In the rows, zero is written as 128.
Each path below is one point turned by a fixed rotation once a step. After each direction that follows a path, write how fast that rotation turns it, in degrees a step (0 if it stays still).
Each turn is a multiple of 5 degrees from 10 to 175, or 0.
Each row of a path follows its step; steps can be skipped.
path 1
step 1: [119 138 129 136 125 135 132 129 131 125 123 129 129 133 121 124 128 125
 122 133 115 119 121 126 140 130 126 119 139 122 126 111 122 119 133 109
 135 131 145 135 111 120 125 139 128 122 117 143 128 131 131 119 126 136
 124 134]
step 2: [127 138 118 134 121 139 131 133 125 130 134 136 112 127 121 128 115 128
 118 129 124 129 112 134 132 128 139 127 128 126 137 118 126 115 124 129
 145 126 127 133 132 124 129 143 136 150 126 122 127 134 121 121 140 131
 122 116]
step 3: [132 127 116 132 138 127 138 128 125 135 118 139 114 115 130 136 122 140
 128 130 127 122 132 121 136 121 136 117 124 135 119 128 132 111 129 136
 131 121 150 134 129 128 126 118 122 141 121 120 118 134 134 129 130 127
 142 124]
step 5: [118 131 127 141 133 127 133 138 128 130 128 140 122 133 118 111 138 126
 138 115 121 124 142 139 111 115 137 131 133 124 119 116 134 126 119 121
 138 121 132 134 122 122 126 133 129 126 136 129 129 136 136 118 138 134
 124 138]
step 9: [143 131 111 124 129 137 131 138 133 127 121 134 131 126 127 141 127 130
 140 126 132 125 125 135 123 119 117 132 132 120 123 132 124 123 136 126
 148 123 124 126 119 118 124 134 141 129 133 130 134 145 130 115 140 142
 129 139]
step 14: [125 131 116 136 126 138 122 127 128 133 115 122 131 115 139 134 138 119
 132 131 126 135 124 125 117 129 121 118 138 132 132 128 123 115 139 141
 148 118 126 136 122 125 126 123 122 138 126 132 122 144 132 128 142 135
 140 126]
step 16: [119 124 119 136 134 115 133 129 131 129 137 123 129 128 121 131 128 123
 130 124 126 108 139 128 133 132 122 127 146 128 111 139 132 125 128 126
 130 119 133 126 113 113 123 146 121 121 113 125 127 135 129 125 135 139
 122 134]
step 25: [127 123 132 129 115 138 127 135 119 131 134 134 130 118 116 138 124 123
 133 103 123 131 125 134 117 114 143 116 128 132 127 139 124 125 126 144
 139 129 124 119 115 131 125 129 124 132 133 128 123 133 132 129 144 128
 132 128]
step 33: [123 120 128 132 126 143 124 113 135 136 126 142 118 133 121 125 119 128
 119 121 113 117 130 131 125 120 135 120 134 133 136 117 125 108 137 124
 129 123 134 126 132 124 126 133 118 124 119 116 120 122 143 137 129 135
 133 122]
Directions:
[128 125 130 128 128 129 132 128 127 127 130 131 125 123 126 126 131 126
 128 129 132 130 129 130 128 126 125 127 133 128 126 132 126 130 129 130
 130 124 125 127 127 125 125 129 130 130 130 127 127 126 125 125 129 127
 127 126] : 160
[129 127 126 127 128 128 126 127 129 129 127 130 128 129 130 132 129 127
 130 129 130 126 133 127 124 128 125 131 130 131 127 129 127 128 122 126
 131 129 130 123 127 131 127 129 125 131 130 124 132 127 132 128 129 129
 130 129] : 65
[129 131 124 129 125 130 129 130 129 124 128 126 127 125 127 131 128 131
 126 132 128 127 126 128 127 134 127 128 127 130 128 128 128 125 127 128
 129 121 129 125 129 125 131 128 130 125 127 128 131 126 130 128 127 129
 128 127] : 55
[128 128 129 127 126 129 128 129 126 129 125 128 125 127 128 124 128 130
 130 124 130 131 127 133 130 131 135 125 127 128 127 126 127 131 124 128
 127 125 130 125 129 130 125 125 125 127 127 124 128 127 127 127 127 128
 128 131] : 145
